In the rows, zero is written as 128.
R: 3 groups of rows, each row roughly a mix of its group's hidden directions:
R (79 x 11):
[[127 160 103 165 127 127 159  92 146 102 162]
 [119 130 173 151 112 152  90 164 144 132  96]
 [153  98 149 152 124 119 105 184 106 103 136]
 [117 133 139 184 113 156 123  77 123 126 148]
 [156 115 110  77  91 126 113 149 111 128 162]
 [127  99 160  94 118 143  94 151  88 149 107]
 [156 147 100 131 129  92 135  85 128 170 151]
 [ 88 132 135  99 123 178 113  94 158 139 132]
 [ 93 123 113 140 127 137  60 110 150 130 148]
 [122  85 122  88 150 121 127  91 109 165 109]
 [131  93 161 150 124 105 146 119  82  88 136]
 [153 118 138 144 152 146 146 124 166 189 125]
 [178 121 142 110 108 113 155 164  89 129 143]
 [139 127 112 139  90 111  83 116 100 153 169]
 [163 119 172 149 143 120 150 176 104 115 123]
 [102 149 150 121 115 142 116 165 134  79 167]
 [124 124 164 175 160 125  82 153 132 122 138]
 [ 96 133 146 121 118 120 144 196 137 145 102]
 [133 168 110  86 141 114 125  93 138 163 157]
 [ 78 142 135 126  96 122 147 167  90 111 133]
 [136  99 146 161 147 122 124 180 126  88 107]
 [125 123  95  73 102 136  91 122 139 131 160]
 [ 93 153 121 165 129 127 134  94 165  89 114]
 [106 103  83  99  79 147 117 111 135 116 125]
 [134 132  81 157 151 164  90 132 149 104 135]
 [120 160  95 147 125  99 171 152 154 105 149]
 [112  94 155 117 108 182 144 147 134 101 105]
 [176 141 148 148 141  88 142 156  95 139 143]
 [148 130 160 124 136 184 134  94 113 163 140]
 [141 160 104 146 119 125 135  99 124  74 166]
 [107 120 143 113 169 154 143 146 167  96  95]
 [128 181 148 116 116 162 109 167 154 142 128]
 [156 103 117 134 132 105 146  90 110 175  96]
 [140  84 117 120 148 123 137  94 116 187 132]
 [ 62 137 133 171 109 124 143 120 134 116 112]
 [ 99 100 159 135 163 131 147 134 123  90  86]
 [157 139 113 109 101 119 130 113 130 198 119]
 [162 122 183 146 139 131 143 171 102 125 133]
 [101 106 153 160 156 149  95 151 153  98 112]
 [140 122  85  93  74 120 127 112 108 139 149]
 [109  75 146 113 102 151 131 160 111 108 101]
 [129 165 150 138 128 141 117 168 175 101 103]
 [111 103  99 124 159 159 121 132 156 134  74]
 [172 161 103 148 130 115 135 148 157  98 161]
 [ 90  81 125 133 135 109 115  95 123 158  94]
 [135 163 138 100 126 147 105 116 123  63 125]
 [ 82 112 132  88 153 118 156 128 155 132  92]
 [124  73 131 123 129 104  99 145 116 172 101]
 [148 117 120 100 169 119 117 110 176 139  90]
 [106 101 115 153  89 141  69 125 123 123 145]
 [164  95 131 134 144 146 121  88 121 178 142]
 [115 139 101  68 151 101 156 126 133 104 114]
 [111 121 137 148 132 128 120 140 115  60 169]
 [149 157 150 125 113 129 171  99 100 171 138]
 [118 135  87  88 113 106 133 110 155 170 149]
 [100 106 112 132 158 133 106 149 167  85 102]
 [119 116 171 107 138 169  98 103 125 141  90]
 [107 149 177 133 111 173  99 131 122 105 106]
 [124  87 163 121 128 109 161 120 101 139  81]
 [163 102 142 139  98 121 153 170  88 111 123]
 [143 156 156 132 157 120 148 112 133 168  79]
 [111  79 128 166 125 107 103 121 137 167 103]
 [ 89  99 165 110 144 128 154 144 128 102  88]
 [ 88  91 152 102 142 129 153 141 133 114  83]
 [169 105 123 141 109  96 135 174  92 109 132]
 [153 142 133 106 105 128 193 113 101 148 122]
 [153 132 125 168 112 147  98 140 105  89 167]
 [ 93 133 185 110 131 129 148 159 126  94 117]
 [123 135  77  92 144 100  91 127 154 120 145]
 [127 176 136  98 144 148 139 123 158  81 112]
 [ 65 133 156 112 107 144 134 139  98 118 103]
 [ 95  75 119 118 156 126 147 121 132 111  84]
 [161 133  71 148 119 137  98 109 134 151 153]
 [144 152 127 165 124 152  95 146 121  87 167]
 [111 110 134 118 168 102 162  99 135 143  81]
 [122  94 178 132 128 134 146 143 100 112  82]
 [ 79 133 136  95 150 132 158 116 148 137  85]
 [ 86 139 169  85 128 127 151 156 146 124 108]
 [ 89 158 152  85 137 153 157 136 133 117 100]]
which group is each row in? (one row of each group first):
[154 143 160  90 116 162 107 159  93 115 137]
H
[ 85 125 104 117 156 143 103 115 177 107 110]
U
[100 119 154  86 133 111 164 128 139 155  87]
N

[129 131 174 146 158 147 137 141 121 120  70]
N
[146 136  77 139 118  71 108 124 111 134 145]
U
[103 150 128 185 149 114 136  88 135 144 106]
U
[ 89 159 135  85 115 137 125 162 162 121 151]
N
[102 110  95 108 166 105 150  95 155 143 105]
N
[ 95 134 104  76 105 138 122 151 166 144 143]
N
[147 130 152 109 158 133 185 156 132 109 100]
U
[129  85  97 139 103 118 112 165 121  84 113]
U
[ 96 126  94 167 130  95 140  88 151 107 125]
H
